Where one turn sends some rows of the set: a few examples, then the rows asked
Zetuf: [ 14   5  -3  10   6  12 -16   0 -13 -10   8   5   3  14  11   7   3   3
  12 -21   4  -4   4   8   3  -4  13]
Paz: [  7   3  11  12  18  -2  13 -11   9  11  10  -4  15   0  -2  -4  -2   7
  -7  13  -3  21 -10  -2   2  -7  11]
dip: [-14  -1   7  -5   8   6 -11  -3  -2  -7   0  -6  -4 -17  -7  12 -15  -9
   2   2   6  -2  -9  10  -1  -3 -10]
duk: [ 15   3 -11  11  13  -1 -15   1 -12  -4   6   8   2   3   6   5  18  14
  10 -16   1   7   4   0  -7  -1  14]
Duveg: [ 12   2 -11  11  10   9 -18  -3 -15  -7  11   7  -6   3   4  12   8  13
  11 -19   8  -4   1  11   2  -9   2]
nadi: [-14 -17  11  -9  -6  15  -2 -17  -7  -9   2   1   5  -8   2   8  -2   1
  -6 -14  13  -5   1  -5  -2   4 -14]
Luru: [  3   9  23  12  14   6  -4  -9  -6   0   5 -15   5 -14   2  -2   8  -6
  -9   2   0   9  -5   5 -13   0  -4]
novu: [-14  -2 -12  -2   8  -1   5 -13  14  -1   8  -6  23   4  -5  -2 -14  14
   2  10   9  -2  -4  -3  13  -7  -3]
Vetir: [-12   2   4   1  -2  10 -15  -9  -5  -7   0 -12  -3 -15  -8   9 -11 -13
   3   6   7   3  -6   9  -1   3 -10]
bame: [ 15  -8 -16   9   1   7  -5   5  -9   0  14   1 -10   6   1  18  -2  11
  17 -17  12   2  -1  10   8  -7  13]
dufi: [  0   5  25   3  19   4   1  -2  -5  -2   0 -13   4 -18   3  -5   5  -5
  -6  -6  -5   7  -6   8 -12  -4   0]
fite: [ -6   1  17   1  13  -1   5   4   3   3   7 -29   9 -14   4  -1   4   0
  -6  -9  12  -7   1   1 -12   2  -3]
Febaz: [-10 -24   0  -8 -10  10  12 -17   5   0   8   4   9   3  -3  10 -14   8
  -2  -5  14   6  -2 -10  10   1  -3]
tamu: [  1 -19  11  -1   1   5  21 -15   6   6   8   2  18   4   5  -2   2  13
 -10  -7   5  15   0 -17   1   3   8]
leka: [-17 -13   4  -9  11  -1 -11   1  -8  -5   3  -8  -9  -9 -13  -3 -10  -2
  -6   3  16  -5  -6   0  -1  -6 -11]
lud: [-13 -16  11  -8  -7  15  -3 -18  -8  -8   2   0   6  -7   1   9  -2   2
  -6 -13  14  -4   1  -6  -2   4 -14]
Disa: [ -7  -7 -10   0  -2   4   5 -11   9  -1   3  -5   7  -1 -10   5 -20  -3
   9  14   2  18  -9   3  13  -3   7]
lumol: [ 15   1  -3  12   2  10 -11   4  -8  -2  17   4  -2  16   8  20  -5   2
  12 -16  13  -4   0   6   5  -2  15]
vute: [ -4   3  16   7   8   1   3  -1   2   3   9 -31  10 -12   4   0   7   0
  -7  -4  15  -5   2   0 -13   6  -4]
basi: [ 15   7  -6  11   8   3 -16   2  -7  -5   8  10   9  16  11   5   7   5
  11 -15   2   3   5  -2  -2   2  20]
kun: [-11 -19 -12  -4   2   1   3  -7   1  -2   3 -11   3   4 -15 -13 -13   4
   1  11   8  13  -6  -3  13  -8   4]
kabo: [-13  -4 -15  -3   3   1   6 -12  14  -4   4 -12  24   4  -4  -6 -13  12
   6   8   6   2  -2  -1  13  -5   0]
neb: [-15 -12  -2  -2   0   4 -13  -5 -10  -8   1 -17  -7  -7 -14  -8  -4  -7
  -4   7  15   2  -2  -1   1   1  -9]
Povit: [  2  -3   9   7  14   3  20  -8  11   5  13 -24  22   1   5 -11   0  13
  -2  -4   4   3  -2   3   5 -10   5]
zazed: [-20   0  -7  -6   0   0  -9  -3   6  -7   1 -19  11 -10  -5   5  -7  -2
   3   4  15  -7   2  -4  -5  10  -9]
lubas: [  1 -16   7   3  18  -2  14  -3  -1   5   7 -15   7   2  -6 -23   1   9
  -7   3   1  16  -5  -3   5 -13  12]
Ton: [ -7  -5  -6  -1   6   0   4  -9  10   3   8   3   6  -1 -12  10 -23   3
   4  16   6  12 -13   3  12  -7   2]
rulef: [ 14   6  -3   7  13   0 -14   5  -6  -5   9  14   7  15  11   9   4   8
  10 -17   2   0   3  -1  -3  -1  19]
Zozul: [-21   0  -4 -10   6  -3  -8   0   7  -5   2 -14   9 -11  -5   7 -10   1
   2   2  15 -11   0  -3  -6   6 -10]
bara: [  3   1  10  13  14   2  18 -11  11   8  16 -23  23   2   4  -9   1  15
  -7   3   8   2  -2   0   5  -9   2]
ketev: [ 14   4  -9   9  16  -2 -14   3 -11  -3   6  11   1   2   7   6  16  15
   9 -16   1   5   3   0  -7  -4  13]
Sar: [-10 -24  -1  -7 -11  11  12 -18   4  -1   8   4   9   3  -2  10 -13   7
  -2  -4  14   6  -2 -11  10   1  -2]
zulis: [ 19  -3 -15  12   6  -3  -5   7  -4   7  12   5  -4   7   2  13   8  13
  11 -11   8  12   2  -3  -2   2  22]
vata: [ -3 -11  22  -1   5   8   6 -15  -5  -1   3  -1  13  -8   9  -3  13   7
 -14 -15   5   4   3 -12 -12   5  -5]
Gan: [  1 -19  12   0   2   5  21 -15   6   7   9   3  17   4   4  -1   2  13
  -9  -6   6  15   0 -17   0   2   7]
vivib: [ -3 -12  22  -2   5   8   7 -14  -5  -2   3  -2  13  -7   8  -4  13   7
 -14 -16   4   5   4 -12 -12   4  -4]
Fafas: [ 14  -2  -4   8   1  10 -10   6  -8  -4  13   2  -2  14   9  16  -6   1
  15 -19  10  -3   2   8   6  -3  18]
Nikek: [ -5 -10  20   0  21  -2   0   3  -9   0   3 -17  -4 -11  -4 -17   6   1
 -12  -5   7   2  -3   1  -9  -8  -2]
Puvi: [ 13   6  -1  10  10   9 -17   0 -12  -8  12   9   4  15  12  11   2   6
  10 -19   6  -7   2   7   3  -6  11]
kezaz: [  3 -10   8  12  16  -3   9  -8   0  10  13 -11   8   6  -8 -17   3  12
 -14  13   9  15  -6  -7   4 -10   6]
tib: [ 15  -5 -15  11   1   7  -7   2  -9   3  16   3 -10   7   1  20  -1  12
  14 -13  14   2  -1   8   7  -6  12]
tibaz: [ 15   0  -6   5   6   0  -7  11  -3   0  11   8   2  15   9  16  -4   4
  14 -16   7   3   2  -2   0   3  25]
salu: [ -2  -6  17  10  12   2  -6  -5 -12   2   6 -22  -2  -6  -7 -16  12  -1
 -15   4  11   6  -2  -3  -9  -2  -5]
Takug: [ 16   1  -8  10   3   2 -10   7  -4   1  14   7   2  17   8  16  -1   3
  11 -12  10   3   3  -4  -1   6  23]
tiro: [-11 -16  -7  -1   9  -3   1  -7   3   3  10  -1   2   6 -16  -6 -15   9
  -6  17  15   7 -10  -5  13 -11  -1]
Zim: [ 7 -2  9  7 15 -1 17 -8  8  7  5 -9 14 -2  0 -9 -3  4 -1  6 -9 23 -8  1
  3 -7 15]
Fili: [ 18  -4 -14   8   9  -4  -3  10  -3   6  11   6  -4   6   3  14   6  14
  12 -14   7  11   1  -2  -3  -1  22]
Sof: [ 11   1 -12  10   7  10 -16  -2 -16  -9   8   4  -5   2   4   9   9  11
  13 -21   6  -2   2  12   3  -9   5]

Disa moves to Zim
zulis moves to duk
Zetuf moves to Fafas
Where do these go?
novu moves to bara
leka moves to tiro

Where one turn sends some rows of the set: a few examples, then the rows asked
tob: [ -4  -2   5  -7   0  15  -3  -7  11   9  -5 -14]
popu: [  1   4  12 -14  10  -5   3 -10  11   5  -3   2]
zuda: [-3  5  7 -3 -8 -8 10 25 -6  5  7  5]
tad: [ 0  8 -9  8  2  5  5 -9 19 -2  7 -3]
Pas: [-6 15 -9  9  2 10 -2 -6 14 -7 -1 -1]
Zinov: [ -3 -10  -5   5   0  -5   4  16 -21  -3  -2  -1]
nufi: [ -2  17  -4  -2 -17  -4   4  14 -13  -2 -14   0]
nel: [ -2   7   0  -2 -21   0  12  12 -14   6 -11  -9]
lusi: [ -2  -4  -2  10   1  -8   4  13 -23   9  -4  -3]
rigar: [13  4  5  4  8 -9 -5  2 13  0 11  7]
pizib: [ -2   9  -8   6 -11  10  11 -12  -3   2 -14 -12]
Neza: [ 13   3   7   0  -5 -16  -3  19  -5   3   6   6]
gul: [-4 15  3  0  5  0 -1  9 17 -6  8 10]
fetid: [ -9  -6  -6   5  -5  12  -6   8  -9  11  -6 -15]
fad: [ -4  -7  -4  11  -6  12  -2   5  -9  11  -4 -18]
gep: [  5   1   9  -2   9 -19  10   4 -10   6  -1   8]
dedar: [ -6  -3  -6   5   4  -7  -1  14 -22   9  -5   0]
dami: [ 6  2 16 -9  9 -6  8 -9 11  5  1  0]
Tem: [  3  -4   5  -4  11 -15  10   5 -10  -7   0  10]
pir: [  0   3   5  -7  13 -18   6   3  -9   5  -4  11]
fotuv: [ -3   8  -6  10   8   6  10 -14  13  -2   3   0]
ber: [ 11   4  -7   9 -14   5  -6  -7  -4   3 -11 -15]
fuz: [-2 16  6 -7 -7 -9  3 22  1 -3  0 10]
Bivi: [ -5  16 -13   8 -11   8   1  -3  -4  -4 -15  -7]
Setip: [  5  -4  10 -11   9  -4   9 -10   9  -8  -2   2]
Sigat: [ -4 -13  -5   3  -8  13   0   8  -9  -2  -5 -16]
libig: [ 12   3  -1   3 -18  -6  -4  14 -15   6  -8  -7]
Rofa: [  0  -8   5  -7  -3  14   3  -8   9  -4  -4 -14]
poki: [  1   9 -10   2 -21  -5   9   9 -14   4 -10  -8]
Repit: [ 2  8  3 -2  2 -9  7 10 16 -1 15  9]
fep: [ 12   5  -4   9   2   4  -6 -14  13   0   1  -6]
Mepaz: [  0  -4   8  -1  -1  13   1  -8  12   9  -2 -16]
rad: [-3  6  4  4  9 -5  9  9 12 -1 15 11]
kulag: [ -1   9 -16  10 -12   7   6  -9   1   0  -8 -13]
zogu: [  3   9   2  -5 -12 -15  10  21  -4   3   4   6]

Tem moves to Setip
pizib moves to nel
gul moves to Pas
Where do these go?
fetid moves to dedar
rigar moves to fep
poki moves to zogu
fad moves to lusi

Where one turn sends some rows of the set: a few examples, then the rows asked
zutat: [  1   0 -10 -10   2   3  -5  -4  -2   3  -8 -13   4  20  -6  16 -24 -12
  12 -23  -6  -2   4  12]
fimi: [ 20 -23   6   0 -11   0  -2  25   5  -7   2   3 -10  13   3  -1 -18  -9
   8  -5   9  -5 -14  12]
femol: [ 11   6  -5  -6  -5  12  10   6  -4   2  15 -11  15  -8   8  -6 -13 -15
  -8  -1 -12  -7  -1  19]
Tikin: [  2   8 -13  -6 -14  14 -19   6   4  -2  -8   3   7  16  -1   1  -2  -4
  -6 -15   6  19   4  10]
pude: [  2   3  -9 -12  -1   8  -6   2  -2  -7  -9 -15   4  13  -5  19 -24 -12
  17 -27  -5   1   3  10]
Beko: [ -1   2   1 -12 -28  -9  18   8   6   9   8  -5  17   1   2   2  -4   8
  -1 -14   2  -7  -1   3]
pasid: [ -9  -9   8   7  16  10   9  11  -5  -3  -1 -19  -1  -2   3   6  -7 -12
  -3 -16  -8   2  -5   9]
viget: [ 23 -23   2  -1 -13   1  -1  21   1  -8  -1   3  -6   6   4   0 -20  -9
  11  -3  14  -3 -11  12]
rorog: [  3  -6 -11   2  -4  -3 -18  22  16  -5  -6  11  -6   3  -6  -5 -21   4
  -2  -2  -5   1   1  -3]
bome: [  8   6  -3  -7  -7  15  16  10  -6   8   6 -14  11 -12   7  -4 -12  -9
  -1   3  -5 -10   2  19]
ledo: [ -2   7 -10 -11 -14   6 -24   5   6  -2  -9   3   7  15   4   3  -6  -6
  -7 -16   6  16   8  10]
zis: [ 18 -19   4  -2 -15   0   0  24  -2 -10   3   4  -9  10   3  -3 -22 -12
  11  -6  17  -1 -11   6]
puzi: [  4  -6  -8   1  -7  -4 -11  13  21  -8  -3  12  -5   2 -11  -5 -25  -4
  -4  -3 -10   2  -2  -3]
Vonad: [ -2   2  -3 -17 -21  -2  18   6   7   4   7   1  18   0  10  -3  -2  11
   2 -20   2  -9   4   6]
suvi: [  0   9 -11  -1 -13   6 -22   5   5   0  -6   2   2  13  -3   1  -7  -4
  -6 -14   6  23   7  11]
dof: [ -2   5 -12  -5   2   4  -3  -2   1   2 -14  -9   3  13   3  19 -18 -13
  13 -29  -7   0  -1   9]
posug: [ -1   0  -5 -11 -24  -9  21   7   6  10   5  -1  14   1   5  -3  -6  10
   2 -21   1 -10  -4   3]
rin: [  0   1   0 -15 -26  -3  22  10   6   5  10  -2  14  -1   8  -4  -7   8
   1 -20   0 -12   3   5]
vifem: [ -9  -7   3   7  20   7   7  11  -1  -6   1 -19   0  -4   1   5  -1  -6
   0 -14  -5   0  -2   6]
tufeg: [  8  -7   4   1 -16   8   2   7  -1  -7  20  -9  12  21   3   1 -15   5
   1  -5  10  -8 -11 -17]
lobar: [ 17  -1   3   1 -19   6   4  14   1  -6  16  -8   9  21   5  -2  -5   2
   6  -7   9  -6 -16 -15]
Zibil: [ -3 -11   2   9  19  10   6  11   3  -5   2 -20  -2   1   2   8  -3  -4
   5 -16  -8   5  -3  15]
veva: [  3   8 -15  -2 -17   2 -16   5   3   1  -9   4   5  14  -4   2  -4  -1
  -6 -11   8  22   6   9]
gimet: [ 16 -22   3  -1 -10   1   6  23  -4  -8   0   4  -8   7   5  -5 -19 -14
  11  -5  15  -3 -12   3]
mel: [ -8  -8   5   7  16   9   6   7   1  -3   4 -22  -1  -2   2   9  -4  -6
   3 -20  -9   2   1  11]
Mugi: [  8  -6  -8   7 -11  -1 -10  14  21  -4  -6  10  -7   3  -4  -8 -28   3
  -5  -7  -9   1   4  -1]
fovu: [  8  -4   0   4 -18   1  -1   5  -2  -4  23 -13   6  15   6  -1  -9   3
   9  -6  10  -8 -13 -16]
sul: [  6  14  -2  -3  -3  15  12  11  -6   7  14  -7  12  -7   2  -9 -12 -14
  -5  -4  -6  -8   3  19]

zis moves to suvi
ledo moves to pasid
Where do these go?
rorog moves to dof
Zibil moves to Vonad
posug moves to viget
sul moves to fovu
zutat moves to femol

Where one turn sends some rows of the set: a few examples, then the rows asked
runad: [ -4 -10  14   3 -17 -11   1   0   4   3  -5   3 -22   1  18  10  -1  -1
 -15 -18  -2   5 -13  -6   3]
nibap: [ -5   3  21  -2 -12   0 -12 -10 -15   7  -7 -10   5   5   5   6  -4 -16
  -5 -15  10  32  -2  -1  -2]
Nipo: [ 16   2  14  -7 -11   3 -18   1   9   1   5  -7  -1  18  -1   5  -9  -9
   7   0  18  -4   6 -14 -21]
Gude: [ -1  11  17 -15   2   4 -11  14  -4  11  -9 -20  -7  18   2  10 -11 -21
  14   3  13   9  -6  -4  -6]
vumu: [ -2   1  16   4 -17   0   0  -2   3  -2 -18  -1   1  -2  23   2  -9 -15
   6 -26  -5  -3 -10  -3  10]
Vavu: [-11  -1   9 -10 -19 -11  -3  -9  15   4 -15   0 -22   0   3  18   0  -9
   6 -25  -6 -12  -3  -3 -14]
kib: [ -9  -3  17   0 -16  -9  -3   3  10  13 -14 -16   3  -6  11   9   0 -10
 -17 -20  10  13 -17   9  13]
zado: [ -7  15  23 -17 -12   3 -14   4  -5  12  -8 -21   0   2  10  -5  -5 -13
  11  -5  -6  -5 -12  -6  14]
Gapu: [ -1  -2   9 -11   2   1 -14 -10   7   6   6 -21   0  12   3  10 -27 -15
   2  -6  19 -21  -2   0  -5]
mumi: [-16 -11  24  -5  -7   7 -15   6   9  14  -8 -28 -10   9  12  -2  -3  -8
  -2 -21  -2  -5 -10  13   3]
labo: [ 14   5  15  -3  -7  -2 -13  -4  -1   5  -9  -9  13  18   2   9 -21 -21
  -7   6  18  11  -2   3  -7]
nitul: [ -4  -5  19  -1 -23  -1  -6   0   7  16  -8 -11   1 -14   7   2 -17  -8
 -19 -28  10 -19 -12   8  -6]
lepo: [  5   2   5 -17 -11  -5 -15 -14  21  12   4 -13   4  -2   0  10 -10  -4
  16 -20   5 -15  -9  -4  -6]
venap: [-16   5  12  -9 -22 -13 -11   4  -8   2 -10 -16 -11  -2  -1   2   6  -8
   2  -2   8  19 -13 -11   1]
soz: [-12  -8  27 -21  -4   3  -6 -16  10   8 -10  -2 -10   7   2   9  -5 -10
 -14   2  22   9  -6 -10 -21]
Golil: [ 11 -10  20 -13  -4   6 -19  -3  20   8   0  -4   3  21  -3   6 -16  -4
  -3 -13  14  -7   2   4 -22]
Turod: [ -8   0  11 -18 -21 -12 -11  -6   0   1  -8  -1   6   3 -11   7   7  -6
   1  -7  12  12  12 -14 -16]
zopeg: [ -1  -2  16 -14 -10  -9  -5  -8  -1  13  -7 -12  -9   6   0   6  -5  -9
 -25 -15   7  31  -6  -2  -4]
Gapof: [  1 -11  16 -11 -17 -19  -4  -8  22   7  -7   4  -9  11  11  12   0  -6
 -11  -8   6  -4   4   3 -26]
kuga: [ -2  11   3 -18 -22 -12 -11   9   5  15  -3  -7  -2   5  -1   4   6 -22
  15  -5  -9   3  -5 -10  -3]
lig: [ -1   0  17  -1 -12  -6  -5  -7  13  12 -10  -8 -17   7   4   8  -6  -8
 -25 -11   9 -31  -1  -3 -12]
zodin: [ -2   4  37 -13  -1  -4 -14  11  -2  19 -20 -13   4  10  12  12 -17 -17
  -2 -12  12   6  -4  15  -1]
lige: [ -2   1  19   1 -14  -4  -1 -17 -15   6  -6  -6 -15   3   3   7  -5 -15
  22 -16   5 -15  -7  -3  -8]
mezik: [ -8  -3  21  -4  -7  -4  -1  -7   2  13 -11 -11  14   1   6  11  -8 -14
   7 -12   9 -34  -6  -3   0]
gel: [  5  -7  22 -14   3   2  -6  -1  18  15  -2 -15   0  14  -6   0 -17   4
 -21  -9  13  -2   0  -8 -11]
lifin: [-10  13  31 -22  -3   4 -14  -3   3  12 -12 -12   6   1  -1  -3  -5 -21
  21  -6   6  -9  -2  -5  -2]
Mida: [ -6   5  20  -3 -28  -4  -9  12   4   8   1 -13  -7   0  19  -1 -15   2
 -10 -20  -1 -21 -13   5  -1]
dafup: [ -4   8   8  -7 -34  -2  -7  -3  10  11 -16   8 -15   3   9  13   2 -10
  -2 -20  -8   5  -5 -12 -14]
mefa: [ -4   2  21 -18   4  -4 -15 -15   8   1 -15 -18 -12   3  -4   4 -11 -19
  20  -6  -3  -7   3  -2  -5]
vefe: [  6   7   3 -10 -23   1  -7   5  20  13   8  -7 -19  -6  -6  -5 -10 -10
   2  -8  10   2   4  -9  -9]
Samun: [  7   5  19  -4 -16  -3 -14   1   7  13  -8  -7   4   7   3   5  -5 -17
 -36 -10   5  -3  -6  -1 -26]
Lup: [  6  10   6  -1 -33  -5  -8  -1   5   0  -6   0 -18   3   6  15   3 -10
  -1 -17  19   8  -6 -16 -13]
suni: [-17   2  15  -8   0   1 -17  -1 -22   9 -14  -5  -1   4   9  15  -4 -26
  -8 -14  14  13  -9  -3  -3]
Davep: [ -9  10  17   6 -20   9 -19   6  -9  13  -9   0  -2  17   1  13 -21 -14
 -20  -7  12   2 -13  -3   1]
Rus: [-11  -3  21   5  -4   0 -11   4  -3   8 -13  -7   5  -3  12   9 -21 -14
 -17 -18  25 -19  -9   6  -9]

zado moves to zopeg
Golil moves to lifin
kib moves to Gapof
Where do these go?
Gapu moves to Gude
gel moves to mefa
zodin moves to Turod
vefe moves to mumi

